In the rows, zero is written as 128.
Each named turn below is shown by a few rows before and after it. Which turns, in which order, take the first row of each later pair to the second? The first pair is answered.
A:
[140 140 143 109 155 124 133 126 130 153 120 129 109 146 134 137 130 122
 126 123 136] |-> [131 124 115  99 137 124 122 118 144 161 126 131 138 146 114 137 123 134
 143 115 133]
[197 181 173 114  98 129 158  67 135  95 164 113 136 152 184  48 135 115
 152 171 146] |-> [163 127 105  98  67 126 136  65 157 104 186 107 200 135 151  64 103 155
 170 151 125]
[124 140 127 128 120 129 105 144 126 121 138 119 142 124 112 144 115 132
 106 114 125] |-> [133 162 148 128 131 127 109 139 120 123 131 132 126 128 115 135 125 122
 100 127 128]
G:
[110 125 113 156 133 174 145 131 150 154  90  96 170 111 114 145 131 120
 135 103 138] |-> [117 138 117 146 160 159 156 150 151 159  97 111 140 124 120 161 127 103
 119 100 144]
[133 157 176 163 132 161 135 125 104 125  86  89 115 131 120 114 148 108
 135 128 127] |-> [135 154 176 158 136 154 139 133 104 127  86  94 104 133 124 119 144 102
 135 127 125]
[ 95 107 135 160 135 127 113 136 144 120 118 146 145 113 121 142 107 135
 119 104 121] |-> [123 125 153 117 150 128 125 116 143 149 127 159 132 143 137 144 104 132
 114 107 132]
[121  79  91 110  83 118 115 103 137 130 144 109 173  96 121 120 125 152
 141 119 121] |-> [102 106  89 137 141  92 140 172 136 118 134 145 116  95 125 164 118 112
  92 117 127]
X:
[111 149 160 132 159  67 182 190 130 110 198 116 135 101 132 140 122 106
 101 154 138] |-> [ 79 109 110 121 122  85 157 170 137 140 193 102 203  99  97 144 102 151
 144 132 128]
[103 101 100 174 116 160 110 121 126 136  92 132 166 132 166 128 156  93
 126 143 116] |-> [112 115 121 180 130 160 109 124 118 123  94 129 152 133 178 123 167  81
 117 151 125]
[142 141 172 147 146 115 136 153 125  74 162 123  70 140 174 113 127  68
  60 173 100] |-> [ 96  67  78 134 101 113 106 165 158  86 186 126 160 119 130 141  76 121
  80 141  78]
Now pairs of rows:
Between the rows of a pair lie 2 to 4 turns.
[159  96 139 119 128 127 131 102 135 115 133 111 182 127 143 110 139 113
 159 138 119] |-> [133 100 109 130 164 115 137 154 145 150 111 129 173 133 127 162 119 109
 141 116 128]  G X G X
[139 156 160 138 157 137 145 156 116 129 116 136  79 141 150 134 150 104
 110 130 133] |-> [135 145 144 129 129 168 120 136 116 163  84 112 119 146 132 129 152 145
 164 117 135]  X X X
[146 131 169  90 157 143 124  98 117 175 102 116 125 164 150 135 141 140
 161 136 134] |-> [ 84  83  83 140 131 120 115 165 140 139 118 124 152 107 113 163 107 154
 139 118 118]  X X X G
[ 88 124 143 152 104 137  91  94 131 163  89 104 123 118  98 137 149 170
 180  92 117] |-> [ 73  95  89 150 106  96 107 134 145 127 128 137 125  99  91 167 106 159
 128  88  90]  X X X
[105 130  58 113 103 109 104 158 150 111 175 149  95 119 104 169  86 137
  86 102 160] |-> [161 169 131  60 120 143 113  81 132 150 151 135  78 175 138 138 131 129
 114 121 183]  G X X
[147 126 151 151 134 171 116  91 109 148  71  87 135 143 110 113 161 160
 195 126 139] |-> [112 129 122 203 162 133 139 181 114 107  86 118  84 106 104 158 146 125
 128 123 128]  G X
[155 137 176 150 168 104 130 124 116 115 124 130  71 134 146 113 144 106
 113 149 114] |-> [140 126 163 140 140 143 107  95 119 160  88 101 119 141 123 103 149 151
 176 134 116]  X X X
[139  82  87 132 125  93 151 146 153  55 182 165 129  91 125 121  85 119
  95 111  86] |-> [ 96 111  80 163 164  99 149 201 147 107 124 166 101 101 111 168  92 121
  97  96  99]  X G
[161 102 115  74 107 110 153 150 135  70 158 153  71 124 144  99  91  75
  87 144 162] |-> [176 135 171  69 103 146 143 110 112 106 105 120  70 145 148  67 138  83
 134 151 173]  X X X
